128 stands for zero in the data rows.
Here are some points, each followed by its number:
array([159,  91, 146, 114, 127, 124,  95, 127, 123, 168, 164,  88, 145, 127, 138, 164, 141, 161, 152, 100, 166, 159,  91, 156, 113, 129, 143, 113, 169, 111]) 0
array([156, 109, 137, 143, 108, 116, 105, 157, 102, 150, 101, 105, 101, 116, 164,  93, 124,  87, 102, 147, 152, 124, 101, 138, 115, 159, 131, 165, 146,  93]) 1
array([137, 125, 119,  99, 134, 115, 116, 134, 116, 109, 141, 141, 123, 131, 115, 101, 134, 133, 146, 128, 133, 122, 138, 133, 155, 127, 120,  95, 137, 145]) 2
array([ 93, 147, 147, 151, 118, 140, 163,  92, 138, 104,  93, 157, 125, 143, 104, 152, 131, 122, 116, 152,  93, 118, 148, 111, 108,  96, 110, 132,  97, 141]) 3
array([165, 101, 165,  90, 119, 133,  90, 114, 132, 165, 161,  96, 151, 147,  95, 166, 123, 165, 168,  90, 168, 161,  96, 128, 141,  92, 140, 141, 147, 114]) 4
array([ 92, 114, 134, 166,  97, 159, 151, 129, 160, 133, 109, 165, 127, 148, 129, 140,  92, 123, 120, 165,  92, 148, 168, 100,  97, 105,  97, 169,  93,  88]) 5
array([145, 123, 169,  95, 159,  87, 120,  91, 114, 123, 163,  92, 163, 160, 141, 169, 150, 134, 109,  96, 159,  87, 100, 168, 109,  88, 145, 104, 160, 116]) 6
array([ 87, 164,  96, 161, 140, 143, 157, 143, 150,  88, 106, 163, 128, 138, 151,  88, 125,  92,  87, 169,  88, 127, 169, 115, 104, 123,  87, 131,  96, 115]) 7
array([ 95, 165, 116, 157, 110, 141, 165, 132, 151, 106, 104, 151, 122, 120, 136, 110, 120,  99,  90, 159,  91, 109, 157, 122, 122, 163, 119, 148,  90, 138]) 8
array([100, 127, 106, 169, 100, 169, 146, 137, 159, 157,  92, 133, 104, 101, 163, 137,  97,  93, 108, 168,  95, 169, 147, 108,  92, 125, 116, 156, 109, 106]) 9
array([ 99, 143, 143, 160, 131, 122, 164, 101, 101,  90, 146, 120, 148, 156, 137,  99, 154, 148, 124, 148, 113, 145, 159, 132, 111, 118, 111, 168, 120, 109]) 10
array([116,  93, 151, 146,  96, 151, 148,  97, 156, 136, 136,  99, 150, 163,  97, 111, 118, 129, 160, 150, 141, 166, 140, 152,  90, 111,  88, 155, 129,  91]) 11
array([146,  97, 109, 100, 138, 136, 109, 151, 124, 141, 157, 138, 115, 106, 111, 115, 110, 128, 134, 115, 132, 100, 118, 124, 163, 137, 134,  92, 136, 152]) 12
array([164,  92, 128, 110, 109, 137, 100, 152,  92, 161, 151, 108, 119, 105,  99, 147, 122, 169, 166,  87, 164, 154,  92, 119, 156, 151, 164, 146, 150, 128]) 13
array([118, 116, 129, 137, 128, 119, 152, 108, 118, 131,  95, 159, 108, 108, 118, 148, 116, 124, 138, 129, 100, 113, 116, 114, 132, 116, 151, 142, 118, 133]) 14
array([142, 159, 123, 111, 156, 105,  96, 156,  90,  92, 152, 101, 132, 134, 161,  91, 163, 138, 118, 119, 157, 132, 146, 129, 140, 131, 102, 102, 157, 134]) 15
array([105,  95,  93, 156, 148, 161, 145, 145, 165, 148,  97, 166, 111,  97, 116, 131,  88, 105,  99, 160,  99,  96, 161,  88, 119, 138, 123, 109, 102, 132]) 16
array([119, 156,  97, 133, 146, 146, 129, 148, 125, 122, 115, 134,  99,  96, 140,  95, 102,  90,  91, 156, 108, 115, 156,  97, 145, 140, 104, 111, 119, 148]) 17
array([150, 145,  91, 128, 142, 142, 119, 168, 110, 140, 142, 154,  97,  93, 142, 109, 109, 118, 137, 137, 120, 147, 141, 136, 168, 146, 161, 129, 133, 160]) 18
array([124, 118, 159,  96, 136, 100, 150, 100, 106, 102, 155,  97, 168, 161, 110, 128, 157, 154, 131,  92, 136,  90, 109, 159, 127, 132, 142, 120, 128, 142]) 19
Which two points above are nearest to each new point? Their numbers follow each, nearest first.
array([111, 161, 166, 122, 151,  99, 138,  88, 131, 110, 133, 119, 157, 164, 159, 168, 155, 137,  97, 132, 124, 105, 137, 151,  93,  87, 115, 122, 148, 108]) 6 19
array([161, 160, 104, 109, 165, 113,  91, 155,  93, 138, 137, 116, 102,  95, 143, 127, 119, 104, 145,  99, 163, 143, 111, 145, 165, 108, 156,  96, 159, 169]) 18 12
array([123, 100,  92, 115,  90, 165, 143, 133, 163, 132, 165, 131, 154, 141,  87, 120, 104, 164, 169, 110, 138, 163, 145, 140, 150, 155, 100, 128, 101, 150]) 2 12
array([128, 113,  88, 141,  91, 166, 118, 169, 136, 147, 120, 161,  93,  92, 106, 100,  91, 141, 156, 154, 119, 156, 151,  91, 161, 168, 133, 133, 108, 119]) 18 16
array([133, 106, 152, 140, 123, 118,  97, 141, 108, 151,  91, 136, 109, 111, 147, 151,  99, 111, 136, 127, 131, 119, 119, 113, 106, 113, 146, 152, 134,  95]) 14 1
array([122, 150, 118, 154, 132, 132, 160, 110, 146, 125, 156, 137, 143, 129, 119, 157, 140, 132, 123, 114, 110, 134, 114, 154, 134, 142, 141, 147, 105, 154]) 14 3
array([ 88, 133, 156, 155, 114, 134, 168,  90, 137,  87, 134, 128, 160, 166, 120, 104, 164, 156, 101, 163,  90, 128, 163, 110,  96, 101,  93, 150,  95,  99]) 10 3
array([132,  90, 127, 152,  88, 157, 125, 142, 148, 164, 114, 150,  96, 110, 125, 119,  93, 125, 147, 161, 127, 160, 115, 109, 110, 133, 127, 145, 127,  90]) 9 5
array([154, 155, 133, 125, 160,  90, 114, 150,  87, 111,  96, 100,  92, 100, 168, 106, 147, 102,  95, 106, 125,  93, 102, 134, 143, 122, 165, 159, 155, 136]) 1 15
array([163, 136, 163, 113, 145,  91, 101, 115, 105, 146, 124,  91, 120, 133, 166, 150, 156,  97, 105, 109, 165, 108,  88, 164, 116, 143, 152, 115, 166, 118]) 6 0
array([106, 120, 140, 118, 141, 131, 154, 104, 147, 120, 128, 155, 156, 159, 113, 132, 136, 150, 133, 120, 104, 137, 143, 116, 124, 115, 114, 105, 111, 123]) 3 2
array([129,  96, 157, 116, 137, 114, 132, 102, 128, 142, 140,  95, 136, 142, 157, 146, 142, 127, 104, 143, 143, 142, 108, 137,  88, 119,  96, 125, 164,  92]) 0 6
array([169, 122, 105, 102, 169, 108,  87, 159, 143, 154, 110, 127, 100,  88, 148, 129, 133, 108, 115, 101, 148,  95,  95, 101, 169, 128, 168,  87, 154, 166]) 12 18
array([102, 115, 131, 164, 122, 148, 161,  99, 157, 145, 105, 123, 116, 114, 150, 136, 106,  88,  92, 166, 102, 146, 150, 141,  87, 109, 105, 161, 110, 110]) 9 5
array([ 91, 129,  90, 134, 105, 164, 169, 118, 168, 127, 160, 168, 161, 155,  88, 156, 108, 159, 159, 141, 101, 165, 166, 150, 129, 100, 101, 119,  87, 161]) 3 5
